Each named move below is a turn or a mirror, shown by a few rows before and after it. Which moves, in which order, take the first row of each later pair to the second? The first pair is answered.
move z_36:
[ 0.19 -0.50  0.99 -0.69 -2.24  0.82  2.88 -1.03 -0.66  0.91 -4.65 -0.10
  3.45] |-> [-2.93 -0.39 -0.51 -2.15 -3.84  1.29 -1.16 -1.75  1.19 -0.56 -0.66 -2.31
 -3.43]
[-2.67  2.68 -2.47  1.14 -0.56 -0.89 -0.21 -0.09 -0.07 -2.82  0.95 -1.29
 -1.58] |-> [-0.59  2.46 -1.18  1.96  0.51 -1.23  2.34  0.29 -1.43 -1.93 -1.53  0.24
  3.06]
[ 0.52 -1.09 -0.71  0.84  0.11 -1.77  2.69  0.30 -1.91 -1.55  1.21 -1.22
  2.16] |-> [-0.82 -0.93 -1.46  0.42 -0.78 -1.62  1.08  0.04 -0.94 -2.23  3.08 -2.16
 -0.67]
move z_630:
[ 2.27  0.43 -2.19 -1.71 -0.43  3.33 -4.38 -2.15  2.30  1.13 -0.74  0.69
 -0.95] |-> [ 1.11 -0.83 -2.58 -2.48 -1.15  2.65 -3.99 -1.91  2.40  2.52  0.15 -1.86
 -0.33]
[-0.54  0.73  3.93  1.00  0.32  1.44  0.20  0.03 -0.43  0.83 -0.04  1.84
  1.45] |-> [-1.75 -0.61  3.58  0.60  0.20  0.57  0.67  0.08 -0.33  1.89  1.14 -0.78
  1.61]
[ 1.87 -0.15  0.60  0.38  0.18  0.43 -0.16 -0.46 -0.07  1.24 -0.98  0.48
  1.34] |-> [ 0.91 -1.01  0.36  0.70  0.09 -0.32 -0.02 -0.37  0.19  1.90  0.28 -1.20
  1.13]
[-3.25  0.47 -1.44 -0.15 -0.87 -2.00 -1.58  1.47  0.31 -2.02  2.57 -1.84
 -4.08] |-> [-0.67  2.85  0.08 -0.70 -1.29  0.55 -1.86  1.71 -0.93 -3.66 -1.22  2.56
 -3.54]
move z_301:
[-3.66 -0.95 -0.70 -0.85 -1.31 -0.39  1.52  1.36 -1.54  0.38  1.82 -3.96
 -0.88] |-> [-2.12  0.10  0.00 -1.97 -2.92  3.28 -0.88 -0.75 -0.50  1.71  1.41 -2.42
 -2.48]
[-2.15 -0.72  0.47 -2.37 -1.08  0.09  0.70  0.99 -2.12 -2.26 -3.14 -0.52
  0.19] |-> [-2.81 -1.28  0.13 -2.68 -1.42 -0.62  0.57  0.85 -1.71 -1.37 -2.15 -1.85
 -0.06]
[-0.81  2.22 -0.88 -2.55 -3.29 -0.20  0.28  2.18 -2.24 -5.70 -3.69  1.94
 -4.38] |-> [-2.62  0.63 -1.59 -2.04 -2.54 -2.93  1.60  3.19 -2.56 -5.84 -2.09 -0.60
 -3.53]
move z_573:
[ 1.85 -1.27  1.83 -1.67 -0.71  1.43  2.79 -0.40 -1.38  1.89 -2.87  1.36
  3.59] |-> [-0.21 -2.80  0.28  1.15  1.79 -2.94  4.11  0.57 -0.76  0.92  0.51 -0.80
  3.19]
[ 2.43 -1.01  1.51 -0.41 -0.64  0.80 -3.95  0.75 -2.95 -2.96 -3.07  3.77
 -0.49] |-> [ 3.72 -2.32  2.11  2.27  1.62 -0.13 -2.05 -0.29 -1.93 -0.23 -2.11  4.03
  2.74]
[-0.33 -0.08  0.58  4.50  2.47 -3.33  0.13  3.75 -2.03 -3.88  1.09 -0.70
 -2.45] |-> [ 0.49  1.94  1.48  0.91 -0.83  1.22 -2.16  3.60 -3.37 -4.59 -2.24  0.94
 -3.72]
[ 0.18 -1.94 -0.26  1.87  2.25 -2.95  2.03 -0.40  0.66  2.80  2.06 -2.97
  2.19] |-> [-2.85 -0.76 -1.27 -1.04 -0.21 -2.92 -0.39  1.18 -0.57 -1.63  2.06 -4.06
 -2.60]
move z_33:
[-1.40 -1.45  1.41  1.20 -1.32 -3.17 -1.90 -1.86  3.02 -0.14  4.51 -1.62
 -6.39] |-> [-0.71 -2.23  1.63  4.04  1.86 -6.23  1.24 -0.69  2.29 -0.90  3.92 -0.58
 -2.85]
[ 0.35 -0.10  1.31 -0.50  0.53  2.21  1.55 -1.39 -1.65  1.84  0.50 -1.41
  0.96] |-> [ 0.16 -0.05  1.51 -0.52  0.41  2.44  1.43 -1.73 -1.58  2.14  0.42 -1.54
  0.71]
[ 0.61  0.03  0.62 -3.24  1.46  0.74 -2.13 -2.18  1.32  1.75  0.04 -3.80
 -0.70] |-> [ 0.30 -0.59  0.08 -1.89  2.92 -1.27 -0.89 -1.94  1.40  1.65  0.85 -4.46
  0.12]
Then:
(two moves a pair)
[-1.38  0.61 -0.71  1.60  1.32 -1.47  1.01  0.36  0.29 -0.66  0.51  1.13
  0.34] |-> [-1.45  0.23 -0.79  0.66  0.14  0.27 -0.50 -0.90  1.56  1.23  1.88  0.02
 -1.26] | z_301, z_301
[-1.04 -0.61 -1.88 -2.76 -3.56  1.03 -0.81  0.64 -0.46  1.34  1.05 -4.66
 -1.37] |-> [ 1.56  1.96 -1.94  2.64  0.11 -0.23 -1.72 -0.05  1.66 -2.13  1.49  1.85
 -4.60] | z_630, z_301
[ 0.35  3.14 -1.18  1.73  0.99  0.72 -2.44 -1.10  1.28 -2.03  1.41  5.94
 -5.38] |-> [-0.83  1.92 -2.28  3.61  2.62 -1.91 -1.46 -0.72  2.04 -1.47  3.53  3.99
 -4.85] | z_33, z_33
[-0.47  0.19  0.24 -2.24 -1.87  2.00 -1.71 -0.70 -0.03  1.85  1.00 -1.58
 -1.35] |-> [ 1.37  1.40  0.22  1.42  1.22  0.38 -1.64 -0.93  1.24 -0.12  1.30  2.44
 -2.47] | z_33, z_630
[-2.99 -1.42 -2.12  0.26 -2.46 -1.41 -0.84  1.25 -0.65 -2.13  1.20  1.23
 -1.86] |-> [-2.85 -2.55 -1.56 -0.84 -3.55 -0.04 -1.11  0.21  0.00  0.85  1.77 -0.64
 -1.17] | z_573, z_630
[ 2.97  2.46  0.46  0.61  0.45  1.74  0.32  1.10 -1.16 -1.92 -3.24  5.74
  0.90] |-> [-0.40  0.82 -1.95  2.42  1.05 -0.82 -2.70  0.28  2.19 -2.33  3.30  2.50
 -4.99] | z_573, z_36
[ 0.75 -1.74  0.78  0.19  0.14  0.56  1.12 -1.18  0.20  3.59  0.12 -1.73
  3.10] |-> [-2.88 -0.57 -0.54 -2.18 -1.73  0.28 -1.13  0.91 -0.78 -1.04  0.51 -2.97
 -1.65] | z_573, z_573
[ 0.23  0.56  0.21  0.73 -1.50  1.94 -2.10 -1.87  1.44 -0.02  1.71 -0.37
 -2.73] |-> [ 1.93  0.80  1.66  0.07 -1.78  3.01  0.10 -1.51 -0.76  0.83 -1.60  0.68
  1.51] | z_630, z_36
[-0.92  0.01 -0.51  1.83  1.20 -2.21 -1.12  0.74  0.36 -2.19  1.88  0.34
 -2.33] |-> [ 1.39 -0.48  1.10  2.34  2.22 -1.60  1.37  0.64 -0.79 -0.29 -0.40  1.47
  2.55] | z_301, z_36
[ 0.66 -0.80  0.90 -1.30 -3.03 -1.73  0.99  1.61 -1.89  1.57 -2.28 -1.71
  5.83] |-> [ 1.26 -0.71  0.86 -2.26 -4.28  0.86 -0.91  0.10 -0.60  3.69 -1.54 -2.10
  4.40] | z_301, z_301
[ 0.32 -1.54 -3.08  4.46  3.92 -3.95 -0.50 -1.23  2.22  1.38  3.09 -0.05
 -3.80] |-> [-1.40 -3.39 -1.97 -2.93 -1.47 -0.82  1.26  0.06 -2.05  4.93 -0.80 -6.11
  1.78] | z_630, z_630
[-1.52 -2.57 -1.45  1.85 -1.15  0.06  2.03  1.01 -0.79 -3.10 -0.26  2.55
  4.09] |-> [-1.37 -1.41 -1.40 -0.83 -3.89  3.67 -1.46 -0.50 -0.03 -2.73 -0.18  3.10
  0.39] | z_36, z_573
[-1.15 -2.57 -1.04  0.83 -0.87 -0.47 -1.64 -1.79  1.91  4.28  3.70 -3.30
 -0.27] |-> [ 3.64  1.93  1.02  2.23  0.13  2.01 -1.23 -1.06 -0.06  0.26 -2.50  5.09
  0.61] | z_301, z_301
[-1.77  2.84  0.50 -0.49 -0.20  0.41  2.09  1.05  0.03 -1.61 -2.68 -0.12
  4.01] |-> [-2.79  2.16  0.30 -1.38 -0.65  0.34  2.13  1.09 -0.05 -0.69 -1.95 -1.81
  4.07] | z_301, z_33
[ 2.24  2.13  0.08  0.37  0.25  0.68  0.71 -0.88  0.05  1.08 -2.52  1.71
  3.52] |-> [-1.47  1.20 -1.61  0.89  1.13 -3.47  1.38  1.57 -0.74 -1.99 -0.27 -1.13
  2.29] | z_301, z_573
[ 3.87  1.16  2.15  1.02 -0.16  2.81  0.70 -1.48 -0.90  2.41 -0.96  2.97
  2.53] |-> [ 3.42  2.18  1.87  0.94  0.08  1.88  1.19 -0.06 -2.25 -0.67 -2.14  3.99
  2.15] | z_33, z_301
[-0.92 -0.04 -0.15 -0.75 -0.49 -1.98  0.73  1.20 -1.72 -1.59 -0.36 -0.85
  0.51] |-> [-1.37 -0.37 -0.21 -1.54 -1.41 -1.20 -0.09  0.79 -1.10 -0.54  0.27 -1.91
  0.21] | z_33, z_301
[ 1.48  0.08  0.51 -0.72  0.62 -1.20  2.71  1.85 -2.89 -1.71 -2.96  0.45
  4.45] |-> [-1.11  1.09 -1.30 -2.26 -1.97  0.75 -3.23  0.40 -0.24 -3.14  0.91 -0.74
 -4.45] | z_36, z_301
[-3.09  1.89 -0.13 -4.07 -3.30  1.44  0.07  1.72 -2.25 -1.33 -1.91 -2.35
 -3.65] |-> [-2.72  1.58 -0.26 -3.30 -3.34  2.13 -1.21  0.17 -0.56  0.19 -0.20 -2.39
 -5.15] | z_33, z_301
[-3.91  3.44 -0.64 -0.67  1.66 -1.38 -3.39  1.22  1.42 -1.48  0.96 -0.79
 -3.45] |-> [-3.05  4.12 -0.33 -0.87  1.73 -0.65 -3.62  0.94  1.14 -2.01 -0.04  0.94
 -3.42] | z_301, z_301
[-1.91  0.12 -0.67 -2.52 -1.65  2.41 -2.29 -0.98  0.23  2.16  1.66 -2.18
 -2.07] |-> [ 2.22  0.46  0.55  1.22  1.53  2.35  0.18 -2.09  0.90  3.70 -0.13  2.03
  2.22] | z_301, z_573
[-0.49 -1.49 -0.47 -1.52 -1.81  0.11 -3.55  0.90 -0.40 -0.37 -1.00  1.32
 -3.03] |-> [-0.94 -1.22 -0.11 -0.41 -0.25 -2.29 -1.68  2.62 -1.55 -2.36 -1.94  1.89
 -1.58] | z_301, z_301
[-0.14  0.13 -1.14  1.12 -0.50 -0.70  0.80  1.06  1.69  0.43  0.15 -2.68
  1.14] |-> [ 0.05  1.66 -1.46  1.16 -0.38 -0.04 -0.63  1.20  1.74 -1.81 -0.20 -0.58
 -1.28] | z_573, z_630
[ 5.19  1.58  1.72  2.79  1.98  1.68  1.00 -1.94 -1.00  1.17 -2.05  5.26
  2.98] |-> [ 0.12 -2.29  0.26 -3.01 -2.87  2.74 -0.83 -2.30 -1.07  5.77  1.82 -4.60
  1.59] | z_33, z_630
[ 3.24  2.68  1.01  0.91  0.59  2.69 -1.79 -2.32  2.18  0.47 -0.55  3.73
 -2.09] |-> [ 0.32  1.18 -1.02  3.21  2.89 -2.00 -0.59 -0.98  2.90 -1.57  2.77  1.17
 -3.63] | z_573, z_573
[ 1.78 -0.61 -1.80  1.55  0.31  2.20 -2.41 -4.09  2.99  0.78  2.45  2.18
 -3.62] |-> [ 3.19 -1.81 -1.16  3.91  2.97 -0.27  1.28 -3.24  1.87  1.73  0.97  2.74
  1.85] | z_33, z_36
[-2.16  1.80 -0.89  1.10  1.39 -2.50 -0.09  0.83 -2.16 -2.61  1.79  2.97
 -2.43] |-> [ 0.02  1.51  1.27 -1.36 -0.35  0.60  1.97  0.31 -3.87  1.35 -1.88  2.99
  3.17] | z_630, z_573
[ 0.05 -2.80  0.48 -1.45 -1.23 -0.94  0.25  1.47  3.05 -0.18  0.22 -1.90
 -6.87] |-> [ 1.72 -3.84  1.24  1.25  1.85 -3.48  4.82  2.59  1.85  0.19 -1.79 -1.02
 -0.72] | z_33, z_36
[ 1.85  1.31 -2.10 -1.74  1.16  1.39  2.02  0.12 -0.84  2.19  0.05  0.61
  1.23] |-> [ 1.68  1.16 -2.31 -0.83  1.95  0.17  2.43  0.63 -1.15  1.15  0.12  0.85
  1.37] | z_573, z_33
[ 0.51  1.29 -1.65 -2.75 -3.31  5.17  0.07 -0.39 -1.33  2.74 -5.87  1.98
  4.29] |-> [-0.63  3.38 -2.55 -2.16 -2.97  4.39 -1.95  0.61 -1.48 -2.57 -5.86  4.11
 -0.53] | z_36, z_301
